128 stands for zero in the data rows.
Some points, one per row:
tensor([162., 120., 103., 129., 121., 156., 152., 144., 141.,  66., 169., 138.,
        102., 102., 103., 129.])
tensor([186., 142., 155., 151., 127., 163., 104., 152., 119.,  67., 176., 161.,
        110., 106., 131., 136.])
tensor([131.,  71., 133., 122., 139., 120., 103., 128., 118., 123.,  74., 131.,
        157., 144., 127., 142.])
tensor([150., 138., 118., 101., 112., 119., 123., 135., 124., 118., 126., 128.,
        100., 135., 150., 146.])
tensor([185., 142., 161., 104.,  85., 136.,  82., 134., 103.,  82., 112., 140.,
         81., 143., 148., 186.])
tensor([122., 165., 137., 105., 146., 152., 151., 147., 123., 102., 118., 119.,
        114.,  84.,  83., 186.])
tensor([119., 141., 132., 105., 114., 107., 139., 157., 116., 123., 115., 129.,
        130., 150., 131., 114.])
tensor([ 89., 106., 136., 130., 205.,  91., 152., 123., 156., 160., 134., 144.,
        196., 166., 124.,  98.])
tensor([125.,  76., 130., 179., 149.,  91., 131., 109., 131., 204., 126., 149.,
        153., 154., 108., 118.])
tensor([121., 174., 155.,  92., 120., 143., 144., 170., 128.,  86., 131., 129.,
        122.,  96., 109., 166.])
tensor([195., 119., 144., 142., 131., 140.,  67., 116., 103., 104., 101., 147.,
         96., 118., 153., 131.])
tensor([ 98., 140., 140., 128., 122., 108., 125., 148., 112., 121., 149., 142.,
        161., 144., 123., 142.])
tensor([110., 127., 143., 141., 180., 142., 141., 158., 134., 127., 180., 139.,
        142., 124.,  96.,  99.])
tensor([255., 208., 183., 119.,  61., 255.,  43., 183.,  88.,   0.,  53., 136.,
         21.,  28., 168., 227.])
tensor([ 65.,  86., 113., 189., 190., 127., 118., 115., 154., 160., 133., 118.,
        179., 161.,  78., 118.])
tensor([ 94., 118., 125., 142.,  78., 164., 137., 129., 118., 101.,  99., 107.,
        165., 106., 166., 101.])
tensor([ 44.,  76.,  79., 157., 172., 131., 195., 121., 127., 158., 180.,  99.,
        196., 136., 112.,  84.])
tensor([200., 110., 176., 109., 116., 118., 139., 101., 106., 104., 111., 144.,
         96., 130., 160., 154.])
tensor([156., 100., 176., 122., 127., 110., 163., 122., 115., 149., 156., 140.,
        152., 150., 159., 112.])
tensor([158., 107., 140., 137.,  82.,  93., 137., 138., 123., 131., 130., 128.,
         85., 118., 135., 132.])
tensor([ 92., 131., 123., 135., 157., 171., 114., 140., 150., 148., 108., 125.,
        158., 153., 134., 145.])
tensor([119., 158., 158., 108., 133., 142., 154., 176., 146., 129., 158., 107.,
        147., 125.,  75., 121.])
tensor([ 82., 173., 120., 103., 176., 104., 173., 103., 150., 182., 135., 137.,
        154., 107., 112., 150.])
tensor([120.,  91., 144., 137., 117., 137., 165., 143., 135., 141., 139., 138.,
        159., 135., 108., 129.])
tensor([ 77.,  96., 110., 169., 114.,  94., 124.,  86., 139., 172., 169., 146.,
        115., 153., 150., 106.])
tensor([116.,  23., 120., 139., 168., 119., 129., 107., 131., 147.,  89., 148.,
        169., 176., 112.,  89.])
24 more points follow, each with its number after it:
tensor([143., 173., 125., 144., 130.,  96., 119., 139., 136., 139., 127., 133.,
        121., 144., 106., 152.]) 0
tensor([242., 142., 159.,  85.,  58., 210.,  51., 143.,  57.,   0.,   0., 160.,
         38.,  51., 184., 194.]) 1
tensor([166., 116., 183., 123., 147.,  89., 135.,  89., 125., 153., 130., 115.,
        162., 144., 131., 114.]) 2
tensor([106., 136., 122., 122., 119.,  94., 125., 147., 147., 139., 130., 123.,
        134., 118., 104., 155.]) 3
tensor([120., 142., 153., 117., 111., 125.,  69., 106., 106.,  99.,  67., 105.,
         88., 161., 126., 112.]) 4
tensor([180., 152., 159.,  97.,  89., 159., 108., 144., 127., 136.,  98., 132.,
        112., 117., 170., 118.]) 5
tensor([173., 169., 158.,  90., 132., 163., 117., 130., 102.,  82., 113., 114.,
         86.,  94., 132., 158.]) 6
tensor([ 90., 142.,  79., 167., 147., 127., 168., 142., 114., 149., 150., 135.,
        148., 120., 140., 148.]) 7
tensor([167.,  90.,  88., 179., 136., 116., 132.,  96., 160., 133., 140., 156.,
         73., 134., 124.,  67.]) 8
tensor([115., 124., 123., 161., 158., 102., 157., 115., 131., 184., 134., 143.,
        156., 176., 107., 155.]) 9
tensor([134., 142., 101.,  98.,  76., 122., 115., 111., 127., 123., 138., 125.,
        117., 107., 156.,  87.]) 10
tensor([141., 178., 156.,  93., 130., 170., 139., 128., 130., 102., 127., 123.,
         96.,  58.,  99., 197.]) 11
tensor([ 85., 131.,  65., 111., 164., 136., 174., 126., 122., 190., 159.,  93.,
        163., 132., 134., 136.]) 12
tensor([113.,  68., 111., 113.,  91., 156., 119., 154., 112., 120., 106., 146.,
        102., 145., 139., 108.]) 13
tensor([106., 124., 139., 144., 126.,  69., 114., 156., 106., 145., 133., 160.,
        118., 149., 134., 148.]) 14
tensor([130., 154., 148., 112., 110., 141., 129., 171., 144.,  88., 131., 120.,
        130.,  86.,  75., 158.]) 15
tensor([ 52., 117., 123., 107., 150., 122., 130.,  93., 120., 162., 161., 145.,
        154., 122., 157., 129.]) 16
tensor([255., 215., 172., 104., 114., 177., 116., 154., 151.,  30., 126., 138.,
         45.,  85., 132., 157.]) 17
tensor([168., 140.,  72., 141., 109., 122.,  80., 103., 140., 148., 114.,  93.,
        149., 147., 138., 102.]) 18
tensor([101.,  99., 131., 116., 147.,  88.,  79.,  64., 144., 167.,  90., 120.,
        149., 148., 122., 106.]) 19
tensor([ 56., 108., 127., 146., 149.,  60., 125.,  90., 130., 186., 101., 101.,
        139., 180., 114.,  78.]) 20
tensor([145., 135., 144., 140.,  90., 127., 110., 146., 123., 141., 119., 137.,
        151., 148., 160., 108.]) 21
tensor([121., 130., 118., 142., 105., 153., 157., 158., 123., 131., 133., 122.,
        158., 107., 149., 129.]) 22
tensor([148., 155., 141., 134.,  75., 182.,  97., 149., 111.,  84., 104., 104.,
        101.,  94., 138., 120.]) 23
Which of these numbered points is nearest to each point below, ignoring the direction in which the first points spread most? Its number follows each.
tensor([126., 117., 121., 150., 153.,  90., 127.,  88., 173., 168., 144., 146.,
        105., 144., 124.,  54.]) > 8
tensor([132., 146., 141., 115., 159., 118., 132., 148., 115., 146., 120., 133.,
        142., 150., 137., 175.]) > 9
tensor([131., 100., 113., 169., 101., 139., 155., 138.,  96., 106., 172., 102.,
        167., 110., 142., 119.]) > 22
tensor([102.,  81., 105.,  96., 112., 117., 120., 144., 134., 144., 100., 152.,
        138., 156., 149., 105.]) > 13
tensor([ 45.,  27.,  95., 151., 136., 117., 134., 127., 136., 169.,  98., 156.,
        184., 184., 118.,  57.]) > 13
tensor([ 61., 122., 130., 146., 154., 103., 162., 142., 166., 161., 138., 132.,
        161., 117.,  97.,  80.]) > 15
tensor([161., 150., 136., 126., 152., 150., 154., 108., 185., 154., 178., 140.,
        110., 144., 123., 105.]) > 17
tensor([202., 152., 114., 151., 157., 127., 121., 131., 175.,  77., 167., 155.,
        101., 120., 116., 114.]) > 17
tensor([108., 134., 128., 156., 177., 117., 126., 147., 148., 143., 117., 116.,
        165., 169., 117., 108.]) > 0
tensor([ 96., 131., 134., 151., 129.,  91., 121., 160., 104., 139., 130., 145.,
        111., 119., 149., 131.]) > 14
tensor([ 48.,  86.,  86., 159., 156., 140., 199., 104., 137., 180., 161., 113.,
        192., 132., 135.,  75.]) > 22
tensor([ 78., 151., 122., 100., 170., 125., 169., 122., 156., 159., 128., 161.,
        148., 113.,  69., 142.]) > 11
tensor([ 91., 132., 127., 115., 177.,  99., 168., 116., 155., 176., 181., 105.,
        128., 106., 114.,  88.]) > 6
tensor([100., 126., 136., 106., 172., 124., 192.,  92., 153., 170., 165., 108.,
        128., 135., 101., 104.]) > 6
tensor([130., 126., 155., 113., 107.,  94.,  95., 111., 107., 136., 101., 116.,
         67., 125., 130., 115.]) > 20
tensor([129., 109., 144.,  93., 110.,  93.,  96., 112., 125., 125., 122., 102.,
         77., 145.,  98., 127.]) > 20
tensor([ 54., 134., 121., 161., 131.,  70., 157., 179., 178., 181., 131., 120.,
        172., 147.,  83., 135.]) > 3
tensor([123., 101., 148., 102., 101., 138., 119., 129., 141., 143.,  81., 111.,
        109., 129., 188., 102.]) > 5
tensor([ 65., 151., 146., 123., 155., 104., 169.,  66., 131., 177., 162., 144.,
        128., 139., 146., 170.]) > 16
tensor([ 90., 132.,  54., 152., 141., 116., 208., 139., 107., 147., 145., 107.,
        177., 112., 106.,  94.]) > 7
tensor([102.,  97., 110., 132., 105., 117., 142., 132., 117., 174., 135., 128.,
        130., 170., 151., 132.]) > 21
tensor([115., 147., 148.,  99.,  83., 141., 127., 149., 167., 151., 117., 127.,
        125., 122., 157., 118.]) > 5
tensor([183., 166., 137., 186., 138., 127.,  99., 149.,  86.,  76., 130., 137.,
         80.,  99., 136., 133.]) > 0
tensor([179., 145., 138., 105.,  85., 175.,  84., 157., 102.,  82., 133., 125.,
         94., 106., 185., 139.]) > 21
tensor([153., 134., 120., 131., 132., 105., 110., 138., 102., 125., 131., 129.,
        113., 141., 126., 156.]) > 0
tensor([165., 137., 121., 136., 144., 125., 153., 106., 155., 132., 156., 125.,
        135., 139.,  99., 101.]) > 17
